In the rows, zero is written as 128.
One turn sends every row of this set to another row. A few are shown first. Where does it send the rows asked after them?
levu: [140  95 148  92 139  98 141 154 155 136 130 157  99 135 132 123 102 140
 129 145 129 133 127 132 155 156 108 143 122 137 177 151 107 144 140]
Lifef: [126 104 139 138 165  88 125 138 141 139  95 122  88 131 129 102  95 130
 122 156 112 158 141 141 143 160  90 115 122 175 152 116 115 167 114]
zanag: [119 130 130 163 128  91 113 123 160  84 125 165  89 149 133 128  99 134
 139 159 106 125 113 125 140 161 106 114 105 119 107 130 138 136 103]
bekef: [130 126 115 161 134  98 118 134 171  80 131 169  89 157 138 113  94 128
 145 164 115 133 119 138 126 165 110 133 107 125 103 132 143 130 104]
tis: [110  94  92 143 172  92 125 143 147  99 100 100  71 130 141 108 109 124
 136 134 121 160 123 169 139 179 138 135 134 154 147 119 134 124  96]
Dat: [130  91 145 107 125 102 144 159 148 133 108 143 108 123 127 135 117 133
 120 140 110 125 128 151 150 160  98 128 134 130 169 150  96 143 139]
vabu: [139  93 155  97 138 102 140 148 140 136  99 139 111 131 132 130 110 145
 120 141 120 143 127 141 141 151 104 130 129 131 171 144 103 147 140]
sosub: [137  94 123  99 159 115 137 140 148  99 114 128 119 126 138 130 123 140
 126 118 133 142 113 168 129 164 135 141 118 106 171 141 123 126 121]
sinu: [117  88 102 110 132 109 145 157 150 103 119 122 110 128 152 142 118 116
 131 133 129 133 120 174 129 175 143 145 133 121 159 139 125 117 128]
nez: [119 100 130 145 171  83 120 142 148 128  89 116  66 125 116  96 104 140
 126 141 102 155 133 148 158 164  93 120 134 168 152 124 110 148 103]
zap: [128 105 135 132 164  84 126 144 158 140 127 140  79 134 127  97  90 124
 131 158 118 143 138 133 158 163  92 131 115 180 157 125 119 167 116]
Dis: [122 102  93 135 182 103 126 133 148  90 115 108 102 127 144 108 111 118
 130 127 130 153 121 177 124 179 140 137 111 140 151 114 143 137  95]
ruzed: [108  91  93 152 157  94 135 152 156 106 117  93  80 129 144 104 101 111
 135 153 139 156 117 160 130 188 126 141 133 150 151 102 146 129 109]
buni: [121 129 135 154 123  95 116 126 160  84 124 170  94 151 135 130 103 140
 139 155 108 125 111 125 141 156 108 116 105 110 112 139 135 136 112]
Zibep: [116 130 121 161 127  96 117 121 161  76 129 162  91 151 141 130 100 131
 143 157 112 127 109 131 135 164 118 119 105 115 105 131 143 131 105]
fupo: [115  97  96 148 167  96 138 138 154  94 109 108  88 129 142 100 112 122
 152 145 142 163 122 164 132 173 148 119 121 159 145 101 143 126 110]
bekun: [124  80 115 115 131 108 150 159 155 108 119 109 101 126 143 130 114 129
 134 139 143 144 107 156 128 176 133 150 139 107 172 132 131 112 134]
gep: [131 134 128 157 134  86 119 124 168  80 125 173  95 150 138 114  94 128
 138 162 123 133 110 130 130 162 109 128 105 123 104 136 144 139 104]
seban: [127 109 126 146 190  91 118 128 146 116 103 120  92 125 123  91 106 129
 120 137 110 151 134 157 144 166  95 119 111 167 150 111 124 169  94]
nin: [123  84 110 108 148 104 140 151 146 102 102 113  88 130 142 133 121 141
 134 125 128 147 112 167 136 168 147 142 138 112 167 144 120 103 119]
lupar: [122 103 137 151 168  85 134 137 154 123  96 128  80 126 116  90 107 135
 143 151 120 158 134 142 154 159 101  99 121 175 150 105 120 158 118]
zini: [134  86 156 118 133  98 146 156 155 136 108 129  94 123 119 120 110 143
 123 148 126 138 117 133 149 162  87 133 137 119 175 138 106 140 141]
fenu: [117  95 134 157 158  85 132 150 156 136 107 114  74 124 120  95  97 127
 124 159 118 152 130 136 150 174  80 125 133 165 155 110 122 157 116]
baf: [135 132 138 149 128  85 123 127 168  84 128 176  97 152 136 116  96 132
 137 162 122 129 109 125 134 158 103 127 105 118 108 141 142 139 110]
Mas: [104  98  86 149 157  96 131 150 148 104 114 107  90 126 147 112 104 100
 133 147 121 146 135 175 134 186 128 135 128 167 138 110 138 142 103]
Posez: [131 131 127 149 130  88 123 127 168  76 129 170  99 152 142 118  96 127
 138 160 126 131 107 132 129 161 116 133 106 114 106 138 149 129 108]
virod: [134 121 118 149 125 102 122 138 169  79 132 174  98 157 139 124 100 133
 146 162 117 127 112 139 124 163 117 136 107 110 109 142 139 121 113]
sula: [133 130 137 145 127  88 124 127 169  82 126 176 100 150 141 122  99 134
 140 159 125 129 108 128 131 159 112 132 106 111 109 143 141 132 111]
pabop: [132  90 149 109 147  96 134 150 146 129  92 134  83 127 119 122 116 156
 124 131 111 141 121 146 157 155 104 127 137 126 171 152  95 132 126]
gupu: [134 124 129 161 130  95 120 135 169  90 126 178  91 156 130 113  94 134
 143 167 108 128 120 129 131 159  96 129 105 127 107 134 135 136 107]
Dil: [115 102  90 136 171  91 127 143 158 111 137 118  82 138 151 102  90 105
 141 153 136 152 129 153 138 178 135 147 115 173 150 115 145 142 104]
savid: [128  91 102  99 144 104 144 153 155 108 141 133 101 139 156 128 104 121
 141 140 147 140 116 156 134 170 154 159 121 129 167 140 134 120 128]
seb: [129  88 119 109 141 110 151 145 154  97 109 126 108 128 141 127 125 138
 151 132 147 150 110 162 135 160 154 127 127 117 166 128 126 111 137]
basib: [138  94 158 114 142 100 148 145 153 128  99 146 101 124 117 116 120 153
 140 140 126 144 121 138 154 147 107 108 127 133 170 134 105 140 144]
dab: [120 125 127 152 121  98 119 125 159  79 127 167  94 151 138 136 106 136
 141 152 115 125 107 129 136 157 118 121 106 105 111 138 139 129 111]
birog: [139 122 133 147 124 100 122 135 169  88 129 181  98 155 131 122 102 140
 142 162 113 124 116 131 131 159 100 131 109 113 114 145 131 129 115]
supud: [113  99  95 138 169  95 127 139 142 107 106  99  92 133 154 109  95 111
 133 148 129 165 132 165 123 176 136 135 122 166 144 106 142 141 105]
Migu: [127  87 110  99 142 109 142 147 140 105 109 113 113 134 157 137 111 128
 130 135 138 153 118 163 119 165 150 145 128 121 164 134 129 120 126]
Kup: [116 103 131 146 153  87 128 149 150 137 102 131  86 122 123 107 103 117
 122 154 100 138 144 149 155 170  82 117 129 176 147 123 110 165 117]
rami: [144 101 156 111 165  99 131 136 147 126 103 142 110 121 117 116 117 150
 116 129 111 135 125 148 148 153  92 122 117 128 171 141 104 159 122]

Zibep moves to zanag
bekef moves to gupu
Dil moves to zap
Now find these:
tis moves to nez
supud moves to Lifef
Dis moves to seban
Mas moves to Kup
bekun moves to ruzed
fupo moves to lupar
baf moves to sula

One turn sends every row of this set to another row. A few are shown first. Where does it send the rows asked after them?
N: [115 142 112 116 132 119 144 112 141 129 144 141 132 119 118 117 171 133
 141 133  78 140 139 127 133 117]
B: [115 103 143 118 109 155 118 114 113 119  92 131 123 145 102  98 100 119
 124 138 106 134 130 134 138 132]
H: [ 99 141 123 147 118 116 138 121 134 126 147 152 128 103 117 148 152 114
 133 108 119 143 115 116 151 112]
D: [120 152 108 118 133 117 147 117 141 127 142 139 132 115 111 120 166 130
 125 141  76 146 143 132 131 129]
U: [114 168 108 131 125 112 141 124 149 126 149 141 125 114 120 125 158 131
 137 134  93 144 134 117 141 113]
S: [146 142 123 153 101 124 151 140 128 130 112 104 149 147 108 139 126 120
 119 135 101 114 103 144 120 109]
A: [114 117 134 143 105 132 111 108 125  97 100 120 112 119 115 104 106  96
 138 134 137 141 107 122 147  98]
E: [115 159 114 128 118 113 142 128 145 128 144 152 119 113 114 130 164 126
 130 125  87 156 128 120 139 118]
G: [120 113 130 112 120 129 126 111 140 111  72 113 139 132 121  98 101 108
 129 153 132 147 139 125 150 126]
M: [134 141 126 144 112 133 161 135 135 137 106 104 170 159 121 131 131 130
 141 136 112 111 117 136 126 107]
F: [120  98 134 110 109 139 113 124 135 115  78 128 128 142 110 102  90 125
 125 136 112 141 136 125 145 127]
V: [124 109 125 126 102 120 105 121 139  98  89 114 115 119 117 107  94 108
 129 136 126 144 115 121 148 103]
C: [112 131 124 111 136 135 150  93 122 144 133 138 138 118 107 131 159 113
 114 140  87 134 140 135 132 148]
W: [110 117 132 126 133 145 138 104 120 108  84 117 152 137 115  89 110 107
 134 153 138 141 144 132 147 127]
L: [113 118 126 154 118 130 122 146 119  98  97 133 136 123  97 112  90 118
 119 126 136 147 126 139 152 117]
P: [112 162 113 155 120 114 133 118 133 124 156 138 125  98 112 148 134 117
 117 128 115 134 123 121 146 118]
Y: [102 126 121 116 142 134 143  93 126 141 147 132 149 123 117 124 151 132
 136 140  91 116 149 125 137 133]
Z: [144 134 135 135  93 136 158 121 131 143  99 108 145 153 116 134 144 106
 124 131 104 124  94 137 116 115]
J: [121 107 121 134 117 121 121 143 138  97  81 127 137 121 110 111  92 118
 124 130 135 155 130 131 155 116]
K: [132 129 127 146 103 126 161 126 134 130 103 108 161 147 124 134 150 110
 146 123 120 122  97 135 124  96]

W moves to A
Y moves to H
Now find these:
Z moves to S
N moves to E
V moves to F

